In the rows, zero is written as 128.
One turn moves each row of this set onto another row. After a few examples, where does it send each row asked below?
z113: [119 158 143 139 131 133 125 130 149 117 123 113 118 135 139 108 116 132
 138 149 117 124 153  99]
z269: [120 155 142 139 131 134 125 121 150 118 125 108 119 132 135 113 108 137
 134 144 113 125 152  95]
z496: [101 145  98 103 137 125 148 112 122 116 126  86 150 132 143 126 118 129
 120 149 147 108 120 112]
z598: [ 92 152  97 114 139 132 144 111 122 119 134  77 152 125 144 120 127 126
 125 147 148 113 121 110]
z705: [109 139 121 120 155 119 141 129 146 139 140  95 107 113 113 105 124 103
 152 151 128  87 128 130]
z416: [ 93 154  95 116 142 136 144 115 125 121 136  78 149 128 145 123 117 128
 119 153 146 106 122 115]
z804: [100 139 118 144 156 123 134 104 150 124 114 103 127 147 122 110 110 110
 157 151 123 101 143 110]
z214: [122 153 146 136 125 133 129 127 148 115 120 110 120 131 134 112 114 133
 138 149 115 129 151  97]
z365: [ 90 152 141 133 127 132 139  89 120 109 137  86 152 123 133 130 112 132
 142 148 118 112 139  98]
z33: [ 94 147 165  94 142 144 124 116 125 148 133 115 137 126 134 140 131 122
 120 134 147  93 132 100]
z312: [102 134 130 121 150 124 140 123 137 149 142  97 111 114 115  97 131  99
 153 159 119  91 129 130]
z352: [ 89 152 106 105 124 139 140 136 117 130 100 138 130 105 108 113 125 119
 118 138 114 110 127 112]
z231: [ 99 140 121  96 146 142 146 105 131 133 125 105 170 127 131 140 123 106
 117 126 121  96 137  96]
z613: [125 157 149 140 125 131 122 118 145 116 120  97 120 130 126 121 110 136
 135 145 121 129 144 102]
z487: [ 98 147 112 107 109 136 142 138 119 130 105 130 122 106 104 115 124 113
 121 131 108 108 124 107]
z278: [ 89 157 101 117 138 135 142 118 121 123 136  75 146 131 148 121 124 129
 121 156 143 114 124 113]
z563: [ 91 153 109 116 122 142 142 131 115 128 102 140 128 105 107 109 126 113
 118 134 115 105 121 107]
z507: [101 140 134 124 135 127 148 115 138 134 100 103 124 113 111  98 134 118
 140 130  87  92 123 122]
z698: [100 146 167  97 137 146 119 110 125 149 133 114 136 121 130 141 132 120
 124 134 146  96 127 100]
z970: [100 147 157  98 136 143 112 106 125 142 136 120 134 117 120 148 130 116
 126 140 145  85 129 106]
z552: [ 90 155 126 119 143 153 133 102 120 146 116 130 128 100 113 142 131 105
 149 120 121  94 129 119]
z547: [ 86 158 113 109 127 141 137 139 111 131 105 140 130 105 106 112 129 115
 117 137 118 112 124 110]
z739: [102 141 130 125 149 120 138 124 139 152 148 100 110 117 110 100 132 104
 149 154 124  87 122 129]
z880: [ 97 144 164  93 142 152 123 106 130 148 132 117 136 124 124 143 133 124
 123 138 142  94 131 105]
z109: [102 141 131 121 149 121 146 129 136 156 145 102 108 117 114  96 135 106
 145 155 119  91 126 131]

z33 goes to z109
z487 goes to z613
z598 goes to z563
Where do these go?
z552 goes to z804
z214 goes to z698

One turn moves each row of this set onto another row. After a few examples, where does it send each row asked below?
z960: [134 133 112 163 132 122 123 133 117 125 129 124 125 132 137 154 134 141
 147 106]
z595: [108  94 123 113 116 119 135 122 127 112 117 145 138 105 120 111 122 134
 149 126]
z28: [133 117 127 165 123 106 132 110 122 113 116 113 136 153 135 136 140 129
 146 132]
z614: [114 113 125  99 111 120 141 133 138 139 126 138 123 116 147 122 109 131
 155 121]
z469: [111 113 145 102 138 125 138 121 132 126 126 144 133 121 109 108 120 117
 150 132]
z931: [116 120 130 101 129 120 134 126 124 129 130 149 138 102 118 101 130 117
 143 129]
z907: [132 134 109 149 129 112 132 124 127 117 124 122 135 166 137 126 151 131
 139 122]
z925: [126 123 102 158 142 126 124 132 114 139 113 126 134 144 134 139 128 144
 129 104]
z140: [148 128 136 159 107 131 130 122 113 121 111 106 123 134 126 116 121 137
 117 150]
z882: [147 131 135 142 116 136 128 122 129 113 124 105  97 149 109 131 136 138
 140 121]
z694: [142 132 123 151 122 114 130 121 119 107 129 120 121 149 119 139 152 133
 151 114]
z858: [129 124  92 150 133 140 116 128 103 113 115 109 124 123 136 119 128 128
 115 128]
z293: [112 127 131 102 131 123 135 134 141 139 135 143 129 109 134 108 120 118
 151 128]
z916: [143 112 137 136 128 117 135 110 115 115 117 104 108 154 135 130 149 131
 124 130]
z999: [123 124 123 100 101 115 141 137 121 134 130 143 135 104 145 114 120 131
 144 130]
z72: [108 112 133 107 136 128 131 130 145 134 128 146 130 108 123 106 116 124
 150 125]
z50: [108  94 127 106 117 128 136 124 141 125 117 135 122 113 130 115 109 133
 155 124]
z917: [141 121 124 128 124 131 134 116 119 122 114 106 107 164 109 119 144 131
 127 120]
z107: [109 109 132 108 136 123 131 126 132 129 125 151 136 105 112 103 125 123
 148 123]
z479: [112 119 131 108 138 128 131 130 114 124 129 145 141  99 119 106 117 114
 140 138]
z389: [143 139 119 145 117 145 126 137 127 125 117 111 113 144 128 108 119 143
 111 139]
z286: [105 117 132 113 145 126 131 130 132 137 128 146 137 108 129 120 109 120
 151 126]
z240: [135 125 105 163 131 142 115 131 106 110 122 113 116 112 126 137 126 139
 130 118]
z237: [150 141 123 150 113 145 121 135 116 110 126 107 105 122 122 122 127 139
 126 135]
z696: [131 112 112 161 126 136 120 116 107 120 108  97 118 121 141 131 116 126
 128 137]
z611: [146 119 139 138 114 121 135 108 115 134 111  97 109 154 127 134 130 126
 137 130]
z585: [114 131 141 101 131 131 135 133 134 133 132 139 127 111 131 107 109 116
 144 142]
z768: [148 120 143 147 121 133 132 123 121 127 113 110 107 142 135 120 127 148
 106 138]
z951: [133 108 119 158 142 120 127 121 101 133 112 119 123 130 148 145 133 143
 117 115]
z750: [114 130 134 103 135 113 137 128 124 132 137 147 144 117 132 114 128 111
 152 133]
z284: [123 111 128 103 103 112 141 128 119 116 123 149 142 107 125 105 132 132
 143 132]
z590: [138 124 119 166 125 115 127 123 100 143 113 118 136 132 144 145 125 136
 131 122]
z263: [136 117 118 158 131 134 121 123 109 109 117 106 118 123 155 123 129 137
 110 142]
z26: [136 120 131 161 134 107 134 119 125 120 123 123 132 153 153 138 144 145
 128 125]
z854: [117 129 127 100 128 119 134 133 130 135 136 146 134 102 131 104 127 115
 147 130]

z696 goes to z590
z931 goes to z72
z26 goes to z916
Where do these go?
z907 goes to z917
z999 goes to z595
z240 goes to z960
z585 goes to z479

